Each row has a name. After each piece below comes the name of the row it's from, unless a question asks for something else. Each question is about the rows just above it.

[138  86 137 164 141]  (17)
[163 141 178  81 171]  (19)
[ 77 125 114 107 154]  (12)
[153  76 100 110 168]  (128)
[ 77 125 114 107 172]  (67)
[122  80 179 130 172]  (183)
[ 81 151 156 116 124]  (175)
[116 109 138 131 172]  (46)
[162 104 138 134 154]  (136)
After [ 80 179], its row goes on with : [130 172]
asked: [163 141] : (19)

[103 139  99 132 136]  (138)
[ 95 151 115 161 124]  (126)
[ 95 152 106 102 165]  (133)
[108  93 125  83  92]  (112)
[ 95 152 115 132 135]  (81)
[ 93 125 108 183 176]  (97)
Which row holds [108  93 125]? : (112)
[152 115] is in which row? : (81)
Which row holds [ 93 125 108]? : (97)
The rest of the row after [152 106]: : [102 165]
After [125  83], its row goes on with : [92]
The rest of the row after [ 95 152 115]: : [132 135]

[117 127 133 106 142 121 144 134  98 115 145 131 114 110 151 124 156 119
 140 143  99 144 107 121  98 127 117]  (9)
[154 139  76 143 141 121 144 142 115 115 117 123 112 136 135 102 151 129
 147 116 116 123 128 136 123 133 126]  (25)
[123 139 109 121 112 116 112 131 139 149 112 115 140 145 106 138 121 108
 100 121 148 147 158 117 159 132 123]  (40)
After [141 121 144], its row goes on with : [142 115 115 117 123 112 136 135 102 151 129 147 116 116 123 128 136 123
 133 126]
[121 112 116 112 131] is in which row? : (40)

[138 145 174 114 153 121  87 135 118 101 134 132 141 122 170 138 141 150
 143 155] -> (147)
[ 99 136 120 147 100  98 181 118 124 101 146 120 133 121 122 111 130 107
 106  75] -> (8)
[112 114  88 147  95 118 181 113 131 137 121 127 122 136 109 111 128 103
 109  80] -> (58)
[ 85 131 182 126 146 104 108 135 111  75 146 121 138 106 170 136 147 139
 121 123] -> (125)
[ 98 142 162 142 133  93 142 133 111  76 146 120 115 111 148  92 147 127
 122  90] -> (59)
[158 126 124 116 152 156  79 127 138 159 121 135 129 134 129 138 121 150
 149 179] -> (207)
[123 108  67 131 103 143 163 113 132 170 118 126 115 143  83 121 106 102
 130 113] -> (71)
[118 148 182 118 153 101  85 132 119  80 133 135 141 147 113 130 110 149
 134 137] -> (132)
[123 108  67 131 103 143 163 113 132 170 118 126 115 143 108 129 112 132
 149 165] -> (171)
[115 109  75 142 109 146 179 113 140 160 122 120 111 148  92 115 114 110
 123 113] -> (78)
[158 117 101 118 137 161  95 122 142 172 116 134 116 148 113 130 110 141
 149 179] -> (106)
Go on from [148 113 130 110] to the end of its row. : [141 149 179]
asked: [109  80] : (58)
After [113 131 137], its row goes on with : [121 127 122 136 109 111 128 103 109  80]
asked: [120 111 148  92 115] : (78)
The row with [ 85 132] is : (132)

[118 151  86 146 123]  (91)
[136 143  86 156 154]  (110)
[117 144  86 145 123]  (149)
[116 144  86 145 123]  (41)
[117 144  86 146 141]  (121)
Go on from [ 86 156] to the end of its row. : [154]
Go on from [136 143] to the end of its row. : [ 86 156 154]
[117 144  86 146 141] is in which row? : (121)
Go on from [143  86] to the end of its row. : [156 154]
Go on from [151  86 146] to the end of its row. : [123]
After [117 144  86 145], its row goes on with : [123]
The row with [116 144  86 145 123] is : (41)

[123 119 133 116 116 131  73 145 127] -> (102)
[133 130 125 138 119 124  72 132 125] -> (77)
[123 148 131 127 118 117  72 117 129] -> (50)
[140 122 121 147 118 125  72 139 122] -> (150)
[140 134 108 147 134 127  72 126 122] -> (120)
[139 144 143 123 106 130  72 148 140] -> (205)
[126 119 133 117 127 111  72 123 132] -> (98)
[124 115 157  99 121 127  72 130 136] -> (96)
[123 119 133 116 116 131  72 145 122] -> (84)
[151 143 144 114  90 153  72 165 138] -> (61)
[137 136 101 159 146 126  72 111 114] -> (48)
The row with [140 122] is : (150)
asked: [115 157] : (96)
After [116 116 131  72 145], its row goes on with : [122]
Which row holds [143 144 114  90 153  72]? : (61)
The row with [143 144] is : (61)

[102  80  90  72 174 170] = (101)
[102  86  90 138  59 170] = (55)
[102  86  90 138  60  91] = (44)
Go on from [ 90 138  60] to the end of its row. : [91]
[ 90 138  59] is in which row? : (55)

[146 162 141 103 130  97  90 134 120 143 133 151 144 138 140 110 121 106
 165 110  71 126 132  87 110  98  90 137 120 133 155 152 115 119  87 147
 123 162 120 127 128 103 156 141  88 152 130 146 114 122 117]  (140)
[140 151 134 119 128 118  74 115 125 152 135 129 125 154 152 108 119 107
 151 108  82 118 121  97 104 112  85 127 105 131 142 163 119 133  93 161
 123 142 117 138 127 108 158 112 107 140 124 137 131 132 113]  (141)
[128 154 122 132 131  99 160 131 123 148 128 143 140 138 141 114 119 107
 164 109  74 125 132  86 108 100  89 135 114 131 154 139 116 123  79 148
 128 159 120 129 125 104 164 136  92 136 130 141 113 120 115]  (51)
[144 164 144  95 130  92  79 140 119 141 137 159 147 141 138 108 120 105
 160 109  74 128 138  81 109  92  88 144 113 132 159 135 115 115  95 143
 131 164 124 125 140 102 166 146  83 151 128 134 108 122 118]  (62)
[139 162 146  98 130  93  97 138 119 141 142 149 147 136 137 111 118 107
 166 110  68 127 136  83 110  95  86 140 114 133 157 140 114 113  96 144
 141 164 120 129 151 107 170 146  85 154 131 128 108 123 120]  (11)
[140 156 146 106 130 106  75 129 121 144 132 144 137 144 145 108 120 106
 160 109  74 124 129  89 108 101  89 133 116 133 150 141 118 122  98 149
 131 154 122 132 131  99 160 131  93 136 128 143 117 127 116]  (118)
[142 161 148  98 129  93  81 135 120 142 135 149 145 142 138 110 120 106
 168 108  70 127 135  87 110  97  89 140 111 133 155 139 115 118  67 145
 125 163 123 128 129  98 160 142  85 139 130 146 114 124 118]  (57)
[142 156 138 111 130 109  82 128 123 145 137 140 135 151 145 108 122 108
 158 109  79 123 128  92 108 102  90 131 112 130 147 151 117 131  85 152
 112 144 120 132 139 102 167 128  95 146 127 142 124 128 113]  (5)
[141 155 137 113 127 111 100 120 123 148 139 128 131 152 150 110 119 109
 155 110  78 120 123  99 103 108  88 130 114 129 142 163 120 131  87 156
 116 143 120 135 132 103 165 120  99 148 125 133 125 127 112]  (74)
asked: [131 154 122 132 131  99 160 131  93 136 128 143] : (118)
The rest of the row after [120 106 160 109  74]: : [124 129  89 108 101  89 133 116 133 150 141 118 122  98 149 131 154 122
 132 131  99 160 131  93 136 128 143 117 127 116]
After [142 163 119], its row goes on with : [133  93 161 123 142 117 138 127 108 158 112 107 140 124 137 131 132 113]
The rest of the row after [110 121 106]: : [165 110  71 126 132  87 110  98  90 137 120 133 155 152 115 119  87 147
 123 162 120 127 128 103 156 141  88 152 130 146 114 122 117]
asked: [141 155 137 113 127 111 100 120 123 148 139 128 131 152 150 110 119 109
 155 110  78 120 123  99 103 108  88 130 114 129 142 163 120 131  87 156
 116 143 120 135 132 103 165 120  99 148 125 133 125 127 112] : (74)

[150  81 111 109] = (3)
[143 129 124 130] = (186)
[139 129 112 146] = (109)
[147 160 129 118] = (116)
[142 129 124 130] = (49)
[147 160 129 125] = (129)
[133 188 131 136] = (151)
[165 170 104 108] = (155)
[139  80 111 154] = (184)
The rest of the row after [142 129]: : [124 130]
The rest of the row after [ 81 111]: : [109]
asked: [139 129] : (109)
Where do [139  80 111 154] appear? : (184)
After [133 188 131], its row goes on with : [136]

[197 150  83  92] : (92)
[119 125 159 150] : (22)
[ 80 150 159 149] : (115)
[197 150 159 141] : (89)
[138 138 134 133] : (100)
asked: [ 80 150 159] : (115)
The rest of the row after [119 125]: : [159 150]

[186 182 133  96 184]  (66)
[143 141 131 139 141]  (148)
[186 182 133  97 184]  (145)
[139 141 144 148 113]  (43)
[186 183 131 139 141]  (16)
[ 97 103 105 171 139]  (103)
Go on from [105 171] to the end of its row. : [139]
Go on from [103 105] to the end of its row. : [171 139]
After [ 97 103], its row goes on with : [105 171 139]
The rest of the row after [ 97 103 105 171]: : [139]
Go on from [139 141 144 148] to the end of its row. : [113]
Where do [144 148 113] appear? : (43)

